In the data rows, 128 means zero.
Here are some points:
[123 107 121 130 138 120 106 156 122 117 179 125 111 185 132 137 126 143 118
  91 125 127 102 129]
[132 104 133 116 148 174  96 148 144 116 125 112 109 129 122 113 117 111 168
 112 122 124 136 160]
[121 125 124 132 111 115 108 159 109 116 102 109 108 163 109 107 129 118 143
 118 121 119 182 224]
[140 105 116 122 140 117 109 136 136 116 118 133 133  99 112 112 112 137 223
 158 110 110 185  91]
[144 107 121 125  98 120 127 122 146 141 132  96 115 179 120  95 153 148 178
 127  96 142 119 122]
[129 109  89  97 133  95 180 153 104 166 142 113 183 112  91  91 104 185 102
 133  87 148 191 134]
[123 103 134 143  82 103 121 159 119 107 117 122 143 113 131 182 113 117 176
 136 134  99 181 111]
[153 104 106 108 107 177 108 151 132 107 135 148 145 131 123 124  91 110 167
 146 104 120 133 143]
[128 141 105 101 170 100 160 115 106 184 133  82 133 135 102  89 212 187  95
  75 100 182 131 106]
[118 166 128 102 104 104 110 117  91 102  89 255 157  98 129 196  84  84 169
 111 184  84 163  79]
[160  80 121 150 104 134  90  86 180  79 228 112 111 184 198 183  97  86  91
 114 121 138  88 136]
[131 126 157 133 161 188 150 104 170 110  93 112  86 132 149 129 178 107  74
 139 140 102  89 110]
[136 146 152 144 116 138 101 135 123 120 126 119 118 146 128 127 131 117 101
 125 136 136 134 117]
[ 84 249 122 118 111 121 105  96  79 117  82 255 166  79 124 207  84 100 160
  90 191  76 148 108]
[148 112 110  95 140 126 110 161 130 123 130 138 160 123 118 119 107 140 138
 165 110 130 139 101]
[131 109 161 145  95 144 132 113 159 107 132 100  88 147 148 110 157 113 112
 126 122 142 114 167]
[205  89 169 137 113 151 125  94 192  86 123 136  84 149 159 143 101  78 133
 113 162  94 103 134]
[ 97 130 148 128 102 146 115  94 116 108  89 118 129  95 120 142 112  94 255
 164 176  94 209  89]
[152 110 158 138  88 145  90 144 142  99 131 157 114 161 147 156 108 103 112
 142 148 110 107 110]
[122 121 140 127 185 118 112 177 143 112 119 125 109 154 126 115 145 128 126
 112 114 129 114 101]
[151  98 139 135 123 121  87 147 133  92 124 174 130 151 138 150  93  94 188
 105 141 102 112 144]
[ 70 221  91  84 175  82 133 150  78 125  77 157 151  66  86 118  88 137 254
 139 115 103 255  87]
[150 132 188 155 100 132 117 102 161  83  90 148  83 143 168 177 115  78 103
 136 195 111  86 121]
[ 94 151 100 113 179  93 139 141 102 206 136 107 163 105  95 106 126 188 123
 100 124 107 146 126]
[ 96 159 179 169 124 137 103 129 152 121  90 168  97 111 131 157 139 104 111
 109 164  82 121 121]
[ 89 239 108 113 163  83 119 110  77 136  88 204 141  88 102 145 101 149 175
 123 157 108 168  83]
[104 191 152 176 135 137 111  87 103 105  97 165 132 102 127 155 121 104 122
 108 184 103 139 110]
[158 125 149 147 116 112 125 127 129  93 132 128  96 120 127 119 138 107 138
 144 146 112 126 158]
[161 103 144 144 110 182 109 137 138 103 142 103 105 142 131 113 132 117 135
 118 125 144 107 125]
[143 110 161 126 136 124 125 110 154 103 139 125 104 117 142 124 136 113 104
 125 132 131 105 184]
[121 216 139 138 203 107 148  86  88 116  86 113  99  88 116 126 152 138 116
  92 158 162 101 162]
[ 99 114  93  98 111 128 135 188 109 145 116 152 165  88 102 108 102 182 201
 111  98 131 177 118]
[110 143 111  92 110  99 123 152 107 147 106 139 146 117 100 112 105 152 176
 154 117 130 188 136]
[155  86 109 107  84 111  86 138 165 133 140 122 115 127 141 109 112 128 193
 213 100 134 139 126]
[103 124 180 157 112 173 127  95 149  96  84 164  83  86 190 208 128  92 118
 132 176  79  77 137]
[123 109 115  99 135 111 128 153 131 144 127 137 153 154 116 114 122 140 103
 147 111 134 140 124]
[207  85  89  94 155 132 100 144 161 160 168  79 110 166 128  84 145 144  92
  90  80 182  91 187]
[111 120 100 100 140 120 185 115 104 153 125 109 155 152  98  90 112 191 139
 133  96 159 167  98]
[145 146 169 164 184 124 104  73 140 105  80 133 103 124 153 147 192 122  79
 111 148  93  90 144]
[119 139 131 152 137 111 147 141 106 110 104 161 127 118 124 141 103 106 148
 141 153 102 159  93]
[135 181 173 171  89 149 116  77 130  96  98 144 123  81 142 168 138  93 124
 116 163 115 124 125]
[144 112 172 161 103 126 143  92 141  84 101 158  96 114 169 191  91  77 116
 208 173  90 119  92]
[ 79 216  94  98 153  79 166 108  82 160  79 173 212  81  90 125  88 169 192
 107 132  96 185 105]
[109 163 141 149 154  96  97  94 100  99  87 208 119  95 131 153  94  85 204
 172 165  89 135 131]
[ 94 177 142 144 156 106 119 119 108 135  96 158 158 108  95 132 118 122 149
 108 151  83 217  76]
[ 99 139 164 129  91 110 142 142 140 122 109 135 115 142 105 133 136 120 135
 127 160 117 137 122]
[101 123  90  93 143  95 255 102 101 176 125  77 128 140  87  79 169 233 110
  80  84 157 163 156]
[129 102 115  92 108 139 107 152 140 147 162 106 131 132 116 102 132 158 156
 118 107 142 123 155]
[150 102  98  99  86 108  92 159 132 131 145 179 192 142 126 134  82 117 149
 141 107 113 141 151]
[146 107 169 160  97 191 151  86 143  93 120 112  86 166 149 139 130  91 133
 123 144 115 101 123]
[ 86 255 102  96 137  87 163 113  82 145  84 149 182  93  93 122 101 162 123
 120 137 113 157 135]
[ 94 170 103  93 122  94 113 130  91 102  85 255 182  73 119 188  87  98 182
 125 158  87 215  85]
[106  99 166 133 128 159 145 117 170 101 105 116 109 147 166 175 123  96 105
 127 170 109  93 107]
[ 87 138 121 151 255 124 116 121  98 116 102 110 152  97  95 111 130 154 105
 111 118 115 161 150]
[112 111  81 133 124 129 129 156  98 196 173 109 110 122 116  94 125 184 120
 103  82 156  77 232]
[155 108 124 128 157 134 105 117 148 134 132  89 114 112 123  85 172 148 147
 106 103 144 141 146]
[110 182 110  92  90  99 117 136  84 120  94 222 185  99 117 164  87 100 208
  92 140  94 241  89]
[154 119 187 160  87 193 130  90 166  89 110 120  91 121 172 163 139  83 112
 102 167 113 101 101]
[ 87 143 101 147 161 110 131 145  93 188 111 119 174 130  95 115 117 166 127
 113 102  95 162 140]
[109 122  98 108 117  97 126 183 105 150 140 115 139  98  98  93 106 155 191
 139  96 141 191 153]
[ 87 166 123 107  98 103 144 110  97 141 112 157 169 132 109 130 117 144 134
 143 128 126 169 124]
[138  81 134 123  91 150 106 117 169  77 165 122 110 152 188 176 106  87 214
 109 126 124  86 121]
[141 150 168 187 122 149 137  91 135  94 111 154 103  96 136 168 119  95  95
 124 165 109 114 110]
[101 140 125  97 199 123 117 163 112 109 106 120 131 119 109 118 113 129 131
 184 130 118 152 127]
[146  90 104  99 131 135 116 135 130 137 147  84 104 193 121  82 173 148 105
  92  99 192 115 196]
[105 149 137 109 102 154 127 139 113 138 136 129 170 102 105 146 112 123 160
 124 134 109 144 104]
[133 127 140 143 147 146 122 118 119 120 129 130 112 142 120 118 131 130 108
 100 142 135 147 112]
[123 103  85 102 179 124  79 136 131 130 225  97  99 202 163  99 134 122 105
 107  85 126 109 207]
[133 106 134 127 123 179 113  94 160 108 175  97  94 125 142 124 159 115 105
 104 121 156 102 175]
[163 108 149 121 126 203 136 137 151  99 126 117 102 156 131 133 130 103 136
  94 136 118  99  97]
[ 84 127 186 159 113 136 114  85 156  95  80 184  84  93 197 217 110  88 158
 131 188  80  85 121]
[124 106 147 116 108 191 132 105 175 103 169 103  89 113 146 145 131  98 133
 127 147 119 105 140]
[148 116 169 158 107 143 120 112 142 102 117 130 118 127 148 141 145 105 128
 122 138 129 107 103]
[150  93  94 117 109 119  98 113 108 122 133 173 186 182 118 138  80  97 187
 204 104 100 149  99]
[134 103 107  99 127 104 131 129 135 162 165  78 100 158 115  82 167 172 112
 112  96 184 128 171]
[108 107  94 119 157 128 105 136 109 140 186 113 101 255 137 115 132 135 123
 121  99 122 124 103]
[134 172 133 123 134 109 133 106 121 168 112  93 116 115 112 109 193 190  81
  76 135 158 124 126]
[109 134 103 137 190  95 122 132  94 166 145 114 137 110 105 107 131 178 146
  98 105 125 113 177]
[150 103 110 104 128 123  92 131 127 122 159 140 172 192 122 123 100 119 159
 100 117 111 127 142]
[136  77 130 129  75 119 113 142 151  76 160 132 113 169 166 195  96  90 129
 195 126 119  97 134]
[172  96 100 100 110 129  91 206 142 141 157 142 152 112 125 116 107 122 200
 121  90 130 131  83]
[ 85 220  88 109 255  90 221 122  84 142  95 128 147 107  85 110 106 168 129
 108  99 101 166  90]
[118 157 172 147 112 138 147 109 135  98 107 134 102 123 143 164 126  86 102
 148 175 113 107 109]
[113 110  80 111 140  98 159 222  98 199 189 101 132 121 121  98 111 189 124
 121  80 108 112 135]
[150  86 127 146 129 158  92 144 155 111 147  85 103 146 145 102 145 109 125
 105 100 176  90 195]
[148 109 103 106 116 128 116 169 126 121 129 152 169 118 113 119  96 134 136
 150 113 119 183  98]
[123 163 139 118 124 121 148 141 116 126 116 127 138  87 113 123 139 144 126
  97 142 136 166  99]
[147 128 173 155 108 124 151  94 160 108 103 106  90 136 156 136 167  95  86
 130 155 142  90 132]
[130 115  72 104  97 113 141 131  98 246 181 120 115 121 150 100  96 179  86
 119  77 134  89 255]
[160  89 140 160  90 115  93 119 160  94 196 115  96 116 171 174 114  99 116
 155 144 144  91 120]
[ 90 166 106 127 189  76 161 172  91 159 132 108 189  91  86 102 133 173 117
 100 111 118 167 107]
[ 76 105  70  81 105 100 255 131  90 200 135  67 154 100  74  75 138 249  64
  71  79 246 136 137]
[189  87 155 162  84 138 114 130 189  91 182 107  95 128 173 119 142  96 116
 123 121 119  91 122]
[129 135 117 111 151 130 153 133 110 155  96  87 118 144 109  93 181 171  94
  83 113 170 126 161]
[106 222 131 143 166  82 148 118  89 129  87 141 126 121 115 131 138 139 135
 102 158 125 106 115]
[186  89 111 123  89 122  79 175 185 137 160 126 126 108 149 122 110 116 125
 175  99 127 104 127]
[139 120 183 159  92 154 120  96 148  90 110 177 105 110 171 178 119  84 102
 146 170  94 103 102]
[119 101  86  96 131  95 153 199 120 176 198 117 159  97 104  93 111 173 146
 114  87 151 147 100]
[177 101 137 117 105 133  92 156 147 119 163 128 125 128 138 122 114 111 133
 133 126 154 111 105]
16 more points follow, each with its number after it:
[123  96  98  86 141 108  91 149 146 128 136  99 126 255 123  96 123 143 140
 112  93 149 102 188] 0
[115 134 163 150 146 138 157 115 171 109 117 117  88  92 143 133 181 110  82
 141 143 124 100 105] 1
[140  86 111 138  94 191  88 132 154  98 151 109 104 161 187 143 124 111 100
 156 109 151  85 151] 2
[119 177 164 168 129 177 139  73 113 110  89 127  97 124 138 144 156  99  87
 100 167 127  92 156] 3
[202  85 107 120  82 166  87 159 156 122 175 153 133  95 150 144  85 103 115
 171  92 128 129 112] 4
[ 83 235  94  88 101  80 171  93  77 130  75 246 215  99 108 171  83 120 159
 148 139  91 154 115] 5
[117 152 159 159 156 132 116 112 116  92  94 167 116  83 135 165 111  92 121
 161 162  96 137 122] 6
[123 161 176 159 117 159 104  85 135  85  92 176 104  92 168 213 104  78  87
 160 185  97 115  95] 7
[104  89 115 150  82 126 125 148 100 111 134 137 189 153 111 151  94 116 222
 169 118  94  99 135] 8
[102  97  79 100  94 104 199 236 112 194 135 119 219  94  91  91  99 162 130
 126  80 139 178  91] 9
[129 128 164 159 122 200 172  86 144 109 105  97  84  98 156 123 163  87  69
 126 140 152  99 158] 10
[172  88 103 107 110 141  94 117 153 158 148  77  85 151 139  79 218 164  95
 116  88 212 105 154] 11
[106 146 147 152 109 118 126 113 108 101  93 189 119 128 130 165 100  92 199
 116 192  85 135 101] 12
[114 162 159 155 162 123 132 121 116 121  92 121  99  86 126 140 143 121 107
 138 182 128  94 128] 13
[111 124 186 181 157 174 123  73 152  99  75 163  89  91 196 177 157 103  66
 145 175  71  70 113] 14
[108 164 134 143 138 111 144 106 109 130 119 124 123 112 112 116 136 157 146
  99 144 135 172  88] 15
Which of these numbered points is nearest to each point below, looking only along the 2 directions in which the first points spread most? Its number follows each.
[133 138 170 153 129 124 132 112 128 100 116 132 106 136 150 148 124  96  94
 126 173 109 116 129] > 3
[148  80  89 109 114 134  95 124 157 176 187  77  81 160 152  78 170 153  78
 130  76 255  77 166] > 11
[167  82 166 123  89 153 118  99 204  76 131 160 103 119 166 174  94  77 134
 165 166 100 113  92] > 14
[ 96 255 104 124 168  90 122 104  76 142  85 177 158  84 100 139  98 141 128
 109 156  93 206 110] > 5
[154 107 189 146  88 163 122  98 175  80 117 151 113 114 176 165 125  84  94
 160 153  95  97 105] > 14
[ 98 153 114 107 142 121 129 141 104 128 101 152 149 114 105 116 115 158 126
 125 128 137 186 121] > 15
[148  98  97 105 146 110 104 202 143 155 147 113 159 152 116 109 115 135 120
 105  91 162  96 142] > 0
[154  87  86 102  77 126  96 184 128 115 147 168 179 140 122 139  78 100 163
 187  88 108 189 110] > 8
[ 98 151 123 153 130 110 150 124  99 158 114 132 195 110  90 125 123 155 113
  93 136 101 181 107] > 15
[105 140 135 119 133  98 148 138  98 133 108 137 155 141  93 129 122 153 143
 120 148 121 145 110] > 15
[175 106 155 159  94 161 158  66 180  91  87  81  65 159 234 113 202  76  78
  98 122 202  69 142] > 2
[149 131 165 128 116 132 122  90 134  93 108 156 110 125 143 156 116  97 104
 153 176 111 124 132] > 3
[118 164 176 152  94 175 107  81 124  90  86 177 115  96 160 201 110  85 122
 132 201  98 113  95] > 7
[154 113 173 149  84 157 144  89 150  89  95 148  92 100 158 178 101  77 133
 173 188  97  92 137] > 14
[139 140 145 154  96 120 113 115 125 104 118 134 128 105 127 139 141 122 144
 159 156 129 126  93] > 13
[141 104 174 171  85 206 100  81 142  74  86 208  99  85 160 225  89  70 158
 189 166  82 102  75] > 7
[145  82  86  93 104 118 113 148 131 212 170  75 103 119 138  77 196 173  80
  91  79 235  99 204] > 11
[105 136 113  98 121  98 138 152 110 131 115 152 160 124 110 121 110 148 218
 134 121 111 150  96] > 15
[155  95 102 100 181 126  98 143 154 176 137  76 103 157 136  83 177 163  73
  86  90 201  99 161] > 11
[152 117 103 103 154 156 144 105 128 122 162 105 121 153 102  90 120 157 129
 109  95 139 143 162] > 0
[106 126 179 186 146 198 129  80 165 101  77 134  84  95 185 165 156 101  86
 159 148  81  86 101] > 14
[122 152 155 143 100 126 111  95 123 109 100 177 121 130 146 167 112 101 140
 108 179 101 151 105] > 6
[175  97 101  98 138  97 133 157 145 153 154  98 115 147 130  98 142 160 129
 111  95 178 120 103] > 0
[125 129 138 134 136 155 101 133 117 122 122 150 129 127 129 140 115 114 112
 144 155 118 122 106] > 13
[137 122 150 111 101 112 110 103 124 119 107 151 131 155 136 151 131 105 142
 107 164 128 160 117] > 13
[176  82 117 155 103 155  92 117 183 138 186  79  93 153 158  94 182 131  95
  98  98 182  82 122] > 11
[110 123 183 223  94 163 132  86 161  86  77 137  81  91 210 190 141  92  77
 133 177  81  83 142] > 14
[148 119 180 191  74 187 143  89 168  90  91 122  86 120 157 163 127  82  87
 159 157 111 122 102] > 14
[136 126 156 176 155 138  99 104 124 110 130 101  90 161 128 118 167 113  93
 129 152 142 109 115] > 4
[172  97 141 150  81 141  98 137 147  98 142 143 113 195 141 136 107 101 121
 125 116 118  91 161] > 10
[130  96 124  85 103 164  94 112 153 125 150 109 118 247 124  98 131 118 158
 151 116 128 128 110] > 4
[171  81 151 146  90 130  98  99 167  75  96 215 102 118 144 188  87  74 181
 215 153  89 126  75] > 7
[164  99 109 103  93 133  82 161 134 111 139 163 146 142 128 132  91 110 217
 121 110 117 187  80] > 8
[141 170 170 146 147 137 139  99 125 123  91 115  85 107 129 137 159 109  82
 100 167 141  92 163] > 1
[137 107 135 117  96 107 108 178 139 101 152 149 124 101 127 139 113 109 198
 130 142 122 129 111] > 13
[126 179 171 137 155 141 158  79 135 101  86 111  80 105 150 136 174  93  68
 139 161 159  77 151] > 1
[130  94  98  99 205 135  88 133 165 146 179 101 123 149 126 101 129 142 112
 121  91 186 118 102] > 0
[128 146 168 178 105 160 128  91 128 115  92 120  99 115 133 131 171 105 101
 154 170 126  93 117] > 3
[ 88 166 134 139 105 124  85 117  95 100  80 255 161  70 150 230  77  74 140
 154 191  71 157  79] > 12
[123 116 105  85  98 126 115 158 110 116 128 158 181 138 111 116  99 132 156
 147 109 111 213 122] > 15
[123 149 163 167 121 126 144 135 130 117 111 115 107 106 129 128 167 113 131
 113 148 124 108  99] > 13
[105 149 153 164 177 171  94  89 112  93  93 173 124 125 132 163 103  87 129
 124 160  91 133 128] > 6
[197  99 131 119  76 121  81 174 126  83  94 255 153 107 147 195  75  75 101
 195 152  83 124 103] > 7
[176 108 102 112  97 116 100 169 114 121 121 155 168 115 121 131  89 115 127
 213 117 116 154 113] > 8
[141 120 154 170  97 112  82 110 123  80 100 253 149 105 154 210  81  76 160
 141 186  72 120  75] > 7
[107 101 151 102  89 210 128 150 129  90 140 117 108 141 130 170 105  94 140
 190 157 102 129  94] > 3
[100 166 150 118 123 133 108 115 106 103  95 204 134  94 139 171 101  93 171
 146 171  98 150  84] > 12
[109 117 100 144 127  92 125 142  99 152 224 111 129 139 127 115 127 172 117
 117  99 132 109 147] > 0
[163  89 121 118  96 136 110 141 166 143 153  84  88 185 162  93 193 132  96
 106 101 148  83 166] > 11
[ 96 209 106 119 174 101 137 108  79 131  80 197 167  78 101 148  90 123 154
 135 154 105 184  99] > 5
[ 95 203 107  99 125  96 148 128  84 121  82 185 209 122 101 146  92 133 195
 103 136  92 164 105] > 5
[100 175 113  92 157  91 111  95  88 117  84 183 159 142 103 144  96 119 236
 118 139  90 202 119] > 5
[118 114 177 211 115 238  92  65 179  90  69 128  85 117 220 183 127  87  76
 171 152  74  69 116] > 14
[109  97  80  97 129  94 215 158 105 162 132 108 160 133  88  84 111 181 169
 120  81 144 202 110] > 9
[ 88 228 137 182 130 127 110  86  92  98  83 246 131  86 129 199  89  79 129
  92 206  78 130 118] > 12
[ 88 100  72  90 105  86 255 199  94 223 143 102 204  86  85  85  92 176 107
 123  75 151 207  78] > 9
[103 229 143 109 135 114 139 117  90 123  86 180 125  82 124 175 105 107 121
 123 209  92 139 103] > 12
[118 104  71  88 179 101 126 116 102 246 223  92  78 143 152  84 150 181  93
 103  77 145  82 219] > 11
[131 103 122 112 108 124  92 152 129 104 132 170 149 106 122 137  99 108 154
 226 121 109 140 120] > 13
[139 119 158 143 111 150 133 116 124  96 104 130  94 138 130 133 126 101 165
 140 158 113 113 140] > 3
[117 104  92  95 105 113 142 142 135 182 138  92 127 151 106  85 136 177 103
 173  95 194 145 123] > 0
[ 85 107  74  76 120 105 255 124  94 191 122  81 165  99  80  78  97 194 136
 108  82 159 240 179] > 9
[150 110 162 116  86 179 142  96 150  93 129 120  96 193 144 122 139  97  86
 145 143 129 112 130] > 10
[107 199 115 122 158 107 141  99  89 124  90 157 150  76 106 131 111 134 221
  91 143 117 190  94] > 5
[ 87 142 172 215  96 149 133 112 141 102  83 166  91  99 147 174 124  94 158
 154 160  81 102  90] > 7
[132 184 168 135 164 150 117  78 128 112 101 104  86 184 134 138 151  97  84
 118 158 148  85 117] > 1
[114 124 173 148 114 131 130 111 140  92 105 133 102 137 148 153 123  92  87
 190 162 115 119 130] > 3
Now 16 new points, numbered from 0 again:
[154  92  86  90 120 112 159 128 123 203 169  75 104 163 109  74 195 174  88
  79  80 220 101 175] 0
[ 98 112 115 166 100  92 134 159 100 144 153 130 161 109 125 153  93 139 185
 131 122  99 139 114] 1
[184 111 147 183 148 181 106  88 181  97 134  89  91  99 147 138 179  99  79
 129 135 124  87 116] 2
[195  76 125 168 124 119  96 115 155 119 129  81  95 147 168  94 218 123  85
  87  94 168  84 208] 3
[156 114 141 126 102 141  98 119 136  96 121 146 120 149 139 151  99  93 146
 149 157 103 184  86] 4
[125 163 142 115 128 126 153 141 101 114 100 162 135 102 126 155 110 116 113
 121 160  98 164 104] 5
[169  80 111 136 156 107  96 131 135 138 112  83  71 191 172  84 233 146 107
  90  87 159  84 193] 6
[ 92 154 175 152 128 127 125  96 153 172  86 145 106  94 124 129 179 115  97
 124 160 104 107 128] 7
[145  99  90  87 101  97 106 191 141 182 189  92 115 185 114  89 121 142 133
 152  86 170 106 139] 8
[129 109  89  74 134 114 152 141 133 205 157  85 127 160 106  82 155 172 101
  90  84 217  96 162] 9
[172  85 104  89 112 125  81 134 167 151 173 152 133 173 142 123  96 112 149
 147 102 147  95 107] 10
[121 129 117  96  97 142 103 154 124 122 114 173 157 107 119 126  96 123 181
 155 116 122 131 147] 11
[157 110 153 151  74 149 147 100 145  99 127 133 102 135 129 125 123 101 169
 174 137 117 101 114] 12
[173  88 119 156  85 121  89 104 170 117 191  97 109 191 144 105 135 117 106
 134  96 162  79 185] 13
[142  93 110  98 162 137 100 137 149 126 171  95 122 152 135 102 142 143 155
 127  94 162  78 141] 14
[137 133 143 134 119 120 118 119 124 111 120 130 132 161 118 120 139 118 148
  95 153 130 145 108] 15
Which of these numbered points is nearest to each point below, looking only along the 2 directions in which the first points spread most? Its number follows each.
[ 85 149 111 125 178  87 139 119  97 148 136 102 164 102  85 101 160 183 142
  84 114 127 209 127] > 1
[121  89  79  85 136  92 130 217 128 187 213  91 119 170 102  83 116 158 120
 106  76 232 113 108] > 9
[117  83  76  75 135  87 218 127 108 255 173  74  90 118 105  68 227 207  89
  95  73 250  90 121] > 0
[139 145 164 120 100 137 114 111 127  91 106 154 123 131 143 167 111  99 145
 137 164 100 126 118] > 4
[199  80 136 118  97 169 126 100 169  94 148 128  95 225 145 131 103  87 119
 145 116 112 100 128] > 2
[ 88 108  79  90  91  89 184 186 106 151 138 138 244 105  91  93 101 178 200
 103  87 124 204  94] > 1
[150 106 156 156 117 132 122 103 187  89 113  99  88 144 155 143 169  96  92
 130 148 134  72 168] > 2
[128 216 136 146 255 123 111  70 103 125  93  97  82 107 114 117 195  97  97
 105 143 152  76 180] > 15
[129 121  99  92 132 107 145 145 107 130 120 149 184 123 105 110  94 134 165
 161 111 110 186 114] > 1
[109 151 138 161 115 131 103 133 105 114  99 139 137 142 120 139 121 118 160
 127 161 115 123 111] > 7
[124  86  70  81  84 137 114 255 109 135 132 211 255  84 115 153  72 107 126
 157  75 111 142 116] > 1
[188  83 127 129 112 167 110 110 171 127 137  93 106 174 156 102 148 108 102
 137 102 168  89 127] > 13
[102 135 170 135  93 110 106 112 132 100 111 175 115 103 149 181 105  82 129
 195 193  91 130 118] > 4
[113 216 145 141 208 117 129  90 101 117  95 127 102 112 115 131 147 120  95
 151 162 116 106 116] > 11
[154 108 147 148  91 199 119 110 168 105 142  95  97 161 154 140 134  90 113
 126 147 114  78 132] > 2
[122 199 136 141 142 110 166  89  98 110 111 169 127 104 124 146 120 125 143
 111 152 110 123  94] > 5
[154 105  97  92 101 125 143 136 135 171 142  92 124 149 115  90 138 160 107
 118  92 171 121 193] > 8
[110 119 107 135 114 115 139 178  95 136 128 140 211 129 105 156  81 150 173
 140 123  98  95  95] > 1
[166  83 124 128  74 174  94 124 188  81 163 112 118 164 187 171 109  85 108
 142 112 166  88 112] > 2
[102 255 139 129 183 118 128  92  87 129  79 176 131  89 125 159 124 118  95
 111 179 109  86  90] > 5
[196  86 136 168  79 194 122 116 166  92 150 126  92 139 143 125 105  88 124
 122 108 125 116 154] > 2
[101 101  88 107 255 110 126 130  93 163 175  96  84 167 121  90 199 194  94
  74  87 143  91 176] > 9
[106 158 122 120 143 101 119 132 106 152  94 126 131 109 106 116 130 156 177
 138 122 135 161 112] > 1
[166  99 152 169 152 244 110  72 200  82 134  94  85 116 171 153 162  92  71
 112 138 109  72 114] > 2
[151 145 152 170 145 142 122  96 124 116 106  93  99 123 130 116 178 129  98
 107 138 150  85 155] > 10
[201  92 146 130 129 194 109 113 160  96 135 117  98 140 150 120 119 101 109
 158 114 116  93 134] > 2
[103 110 127 140 149 121 108 106 145 132 138 115  89 216 131 123 157 123  90
 131 137 135 125 119] > 10
[167 104 148 169  92 136 130 109 148 105 132  86  92 200 148 103 177 109  97
 116 125 164  74 140] > 13
[145 114 147 126 139 133 112 136 144 126 148 106 108 134 138 112 152 127 121
 113 135 139  94 123] > 10
[130 141 163 134 142 118 123  94 135 120 103 101  89 167 140 126 182 108 117
  96 140 150  76 178] > 10
[ 90 134 151 139 200 166 132  97 142 119 113 120 103 149 100 122 142 112 114
 122 147 113 124 119] > 15
[161 143 138 171 138 139 161  76 140 130  85  88  64 126 232 132 250  83  66
  84 123 162  68 111] > 2
[177  87 149 153 111 167 155  86 192  94 140  76  80 204 175  94 183  96  94
  96 115 137  88 125] > 13
[170 107 129 106 117 148 103 113 136 102 130 143 145 117 127 131 118 109 229
 132 118  99 135 107] > 7
[174  91 105 106 126 122  94 146 141 120 126 146 184 147 135 125  88  99 168
 159  99 117 140 115] > 15
[110 235 158 221 123 175 100  70 102  94  87 134 111  83 128 162 148  86 114
 100 188 115 111 118] > 4
[135 119 158 148  86 134 131 105 141  99 107 135 105 169 139 142 113  91 102
 106 180 102 132 191] > 12
[164  97 136 165 124 153 113 118 167 120 159 115 124 134 132 113 128 128 130
 103 114 141 105  87] > 10
[140  90 158 136  83 156 167 105 164 105 144  88  82 139 154 104 179 108  96
  85 120 139  99 230] > 13
[ 97 148 103  93 147  86 118 158  92 137 109 139 178 143  97 116 107 145 135
 115 143 114 205 146] > 1
[ 99 139  78  91 134 104 255 117  87 219  95  81 158  93  76  85 129 242 104
  85  83 164 196  97] > 9
[ 88 115 160 121 178 163 109 109 161 114 101 117  90 170 134 145 138 100 114
 182 158 113  92 100] > 12
[102 136  98 153 105  94 161 122  99 144 124 125 255 108  89 120  93 162 136
 171 108  89 132 123] > 1
[180  87 154 162 104 130 120 117 171  93 147 108 102 158 143 119 137 100 125
 123 137 123  89 143] > 2
[143 123 141 117 151 141 160  83 137 124 122  81  89 131 139  90 240 146  94
 104 114 162  87 154] > 14
[133 146 176 173 123 160 142  89 137 121 107 106  83 102 150 138 163  99  96
 107 164 142  91 122] > 12
[ 97 111 131 142 158 192 110 134 154 109 187 107 100 127 134 132 150 112  85
 108 133 155 109  97] > 10
[123 105  89  84 125  98 232 145 112 196 140  77 121 122  96  76 166 189  82
  99  84 202 179 133] > 9
[148  96 120 113  89 161  90 130 138 117 158 156 162 125 140 139  93 112 160
 161 113 111 120 118] > 7
[141  82 125 124  88 123 116 159 111  97 186 115 132 247 120 157  98 115 136
 128 125 102 139 107] > 10
[146 129 131 112 111 137 103 144 128 117 117 165 152 113 130 141 109 117 124
 145 136 120 123 121] > 7
[156  94 169 153 110 144 143 108 170  85 120 131  98 108 154 134 125  90 163
 154 157 122  88  96] > 12
[ 91 153  87  84 173  98 226 165  97 178  89 136 170  89  87 101 106 183  91
 121 101 135 197 114] > 1
[130 126 140 121 128 109 110 156 122 111 121 138 113 134 130 131 120 137 125
 128 137 106 146 152] > 15
[149 139 157 107 157 131 124  99 141 113  99 109  99 111 125 125 185 116  86
  97 138 138 108 220] > 10
[178  79 142 134  78 161 102 107 225  82 141 105  96 115 210 188 115  72  82
 211 134 119  73 121] > 2
[148 112 120 103 101 102 111 156 118  96 123 150 141 128 116 128  91 114 196
 116 123 118 172 186] > 11
[106 134 158 147 139 168 136 124 149  96 123 123  89 112 134 148 141  99 123
 111 165 105 100 143] > 12
[ 82 131 152 152 186 103 109 139 132 111 105 128  97 118 114 129 150  96 134
 199 172 106 121 103] > 7
[113 107 137 156 128 163 116 123 130 117 150 105 103 134 117 107 144 125 170
  98 124 125 113 169] > 10
[166 101 146 119 129 144 106 103 158 104 176 121 104 127 138 120 116 120 124
 114 117 128 129 160] > 10
[150  92 137 137 131 136  99 120 192  94 172 109 108 141 162 168 121  98  85
 128 129 150 102 109] > 2
[179 119 139 131 113 184 127  70 148 127 106  73  72 184 144  95 255 110  81
  73 115 181  76 157] > 13
[118 152 152 108 131 127 131 115 113 146 122 123 110 136 128 127 152 154 122
  96 154 130 110 116] > 15
[103 128 104 118 136 108  85 116 114 199 189 101 101 108 127 101 192 148 111
  77 107 149 101 249] > 8
[123 147 154 160 113 157 120 111 113  97  94 151 110 116 127 153 116 100 110
 191 171 101 119 117] > 4
[144  92 118 156 110 119  85 142 176  98 156 114 100 143 186 154 122 111 122
 149 113 166  84 113] > 2
